In the data rows, the value 128 means zero.
Every row has a hidden score. How much higher is the second row's score than the first row's in each pair? 7 means about the same, 15 much higher and 0 much lower.
[135  93 132 162 120  89  91 153]
[ 94 113 103  81  87 124 131 112] -> 7
[ 89 110 152  98  74 224  92 140]
[ 95  76 154 150  80 192  86 144] -> 10
[ 87 108  94 122  87 124  99 142]
[116 134 136 124  93 127 128 122] -> 9
[134 156 144 188 168 104 175 112]
[ 89  98 108  98  86  93  78 123] -> 0
[148 128 126  94 156 118 123 113]
[117 130 156 129 112 127 117 117] -> 8
[180 128 133 121 196 163 199 117]
[ 89 187 146 159  91 203 189 131] -> 7
[110 176 145 197 155 147 183 107]
[194  92 109 119 188  85  91 125] -> 0
[ 84  89 146 103  85 151  69 167]
[ 85 101 139 134  70  93  92 184] -> 12
[ 98  90 129  90  88 129  78 131]
[ 84  90 102  83  92 105  97 148] -> 9
[ 88 158 129 126  87 177 112 129]
[172  83 116 118 119 112 106 159] -> 9
[187 101 105 198 178  92 107 104]
[105 143 108 141 122 155 157 109] -> 8
[154  94 139 122 123  54  80 110]
[171 107 125  90 184  78 126 129] -> 9
[ 79  75 134  77  90  83 103 150]
[180  85 105 127 134 139  87 136] -> 5
[197  83  94  88 185  82  84 107]
[131  75 129  91 105 116 106 171] -> 10
[165 121 103  72 166 131 105 112]
[ 80 166 183 123 114 182 184 108] -> 15
[141  84 129 199 126 111  97 157]
[204 168 116 122 239 128 140 111] -> 5
[ 74 188  86  67 110 217 161 109]
[215 129 103 148 217  72  89 111] -> 7
[ 90 176 198 181  96 247 176 132]
[220 105 137  37 205  80 100 109] -> 0
[237 114 128 173 242 121 133 112]
[116 122 133 153 128 111  81 132] -> 3
[ 88 210 134 225 109 207 183 104]
[155 128 100 159 143 146 143 106] -> 3
[180 154 112  95 189 108 192 111]
[115 161 146 138 133 153 144 113] -> 3
[175 103  80 200 180 104  63 115]
[ 94 188 136 164 101 188 142 132] -> 11
[141  98 119 108 128  75  78 139]
[179 102 111 172 194  86  79 107] -> 8
[ 95 185 180  95  94 204 187 121]
[ 90 197 146 137  94 207 189 146] -> 9
[122 174 156 151 148 145 167 107]
[ 94 152 124 171  94 177 124 130] -> 4
[ 86  90 119  94  80 117  67 176]
[ 88 138 138 120  97 137  73 179] -> 7
[ 95 186 131 119  94 195 200 150]
[ 82 177 171 103 104 157 199 118] -> 7
[180 111 119 126 185  94  80 110]
[159 130  96 125 165  96  83 109] -> 7
[107  95 132  68 101 114 103 151]
[ 88 177 130 158  85 203  89 130] -> 5
[ 89  98 102  57  84 105  88 146]
[ 91 179 106 109  89 147 149 111] -> 12
[190 107 111 130 191  88 121 117]
[ 97 190 137 162 109 196 167 128] -> 9
[114 144 119 167 148 146 178 111]
[104  87 119 107  88  76  71 165] -> 0
[ 88 154 134 163  97 180 161 113]
[117 145 141 109  93 161  84 113] -> 0
[166  75 114  87 120 105  71 129]
[138 121 116 158 140 108 134 110] -> 15
[143  85  99  36 128  75 104 145]
[ 78 202 162 195 112 190 223 120] -> 15
[ 98 211 153  47  88 219 182 131]
[190  97 131 147 194  90 154 130] -> 12
[110  77 130  71  78 118 108 134]
[ 92 106 104  57  77 114  83 142] -> 4
[147 131 141  74 191 109 117 120]
[ 93 178 130 145  90 185 183 123] -> 14
[175 149 123 141 210  87 136 113]
[ 91 195 153 234 139 170 204 113] -> 15
[160 104 128 157 156  67 120 131]
[ 96  83 142 157  89 119  90 142] -> 4
[ 87  95 122 101  76  80 123 192]
[ 77 102 130  48  80  66 105 155] -> 3
[ 97 104 132  97  70 105  70 139]
[ 96 151 142 115  84 206 137 133] -> 10
[ 89  94 123  87  75  97  76 190]
[ 93 181 183 199  88 196 151 132] -> 14
[153  91 102 118 132 120  91 153]
[ 93 187 165 177  86 199 165 147] -> 13
[100 202 137  99 134 170 187 103]
[ 81 185 180 178  77 210 194 139] -> 11
[117 156 151 129 144 142 159 113]
[ 84 107 116 174  94  77  59 131] -> 2
[182  91 118 167 188  96  91 110]
[109 185 139 152 130 137 174 113] -> 13
[ 93 117 147  55  93 168  90 142]
[166 107 124 118 169  94 114 111] -> 13
[164  94 120  90 131 131  87 128]
[127 100  97 121 119  81 118 148] -> 13
[187 155  76 164 196 127 191 109]
[204 130  99 114 237 127 172 108] -> 3
[135 153 139 123 164 134 181 113]
[ 84 170 170 140  86 162 144 128] -> 4
[ 87 144 140 126  93 155  88 122]
[227  93 122 128 212  89 103 107] -> 10
[163 150 100 145 165 111 166 108]
[141 100 175 126 155 115  98 150] -> 1
[110 107 100 126 102  85  93 162]
[180 139 102  81 181  90 154 111] -> 9
[ 87  84 133 128  93 113 129 187]
[188 131 100 133 191  88 154 112] -> 8
[184  85 106 121 179  71  76 110]
[192  81 105 129 152  94  74 137] -> 7
[124 136 121  97 107 158 155 112]
[110 102 137 108  87  67  80 181] -> 4
[110 180 155 177 135 144 146 119]
[130 130 109 139 120 124 158 115] -> 8
[176 104 121 120 159  89  97 114]
[ 89 178 168 121  79 206 120 126] -> 6
[ 84 174 171 130  84 158 146 127]
[112 156 131 107 138 181 193 116] -> 10
[149 111 126 156 134 134 167 105]
[184 117 149 105 179 110 139 128] -> 3
[166 161 144 181 198 160 220 108]
[101 178 148 192 107 188 184 137] -> 4
[100 151 150 157 147 152 193 111]
[ 87 204  98 143 131 174 169 113] -> 3
[176  93 110 121 144 121  96 129]
[148 130 113 100 134 122  97 120] -> 6
[ 93  83 133 133  91 125 106 144]
[ 96 183 135 149 134 193 170 107] -> 10
[163  75 120  88 131 102  90 153]
[ 89  85 125 113 103 132 102 152] -> 9
[119  91 177 162  89  99 105 179]
[155  95 140 102 138 138  93 147] -> 2
[183 135 110 128 193 109 149 110]
[ 92 179 168 164  89 162 174 135] -> 10
[ 92  98 143 117  88  73  94 179]
[158 100 108 167 143  71 119 128] -> 10
[128 138 150  88 139 124 181 125]
[ 95 188 134  58  86 183 125 137] -> 0
[ 93  80 143 105  80  93  90 132]
[187  96 103  88 182 107 104 112] -> 6
[135  97 105  73 117 113  94 144]
[199 107  83 159 168 112 114 118] -> 11
[150  71  82  85  94 111 143 150]
[155 143 119 160 180 169 205 105] -> 12
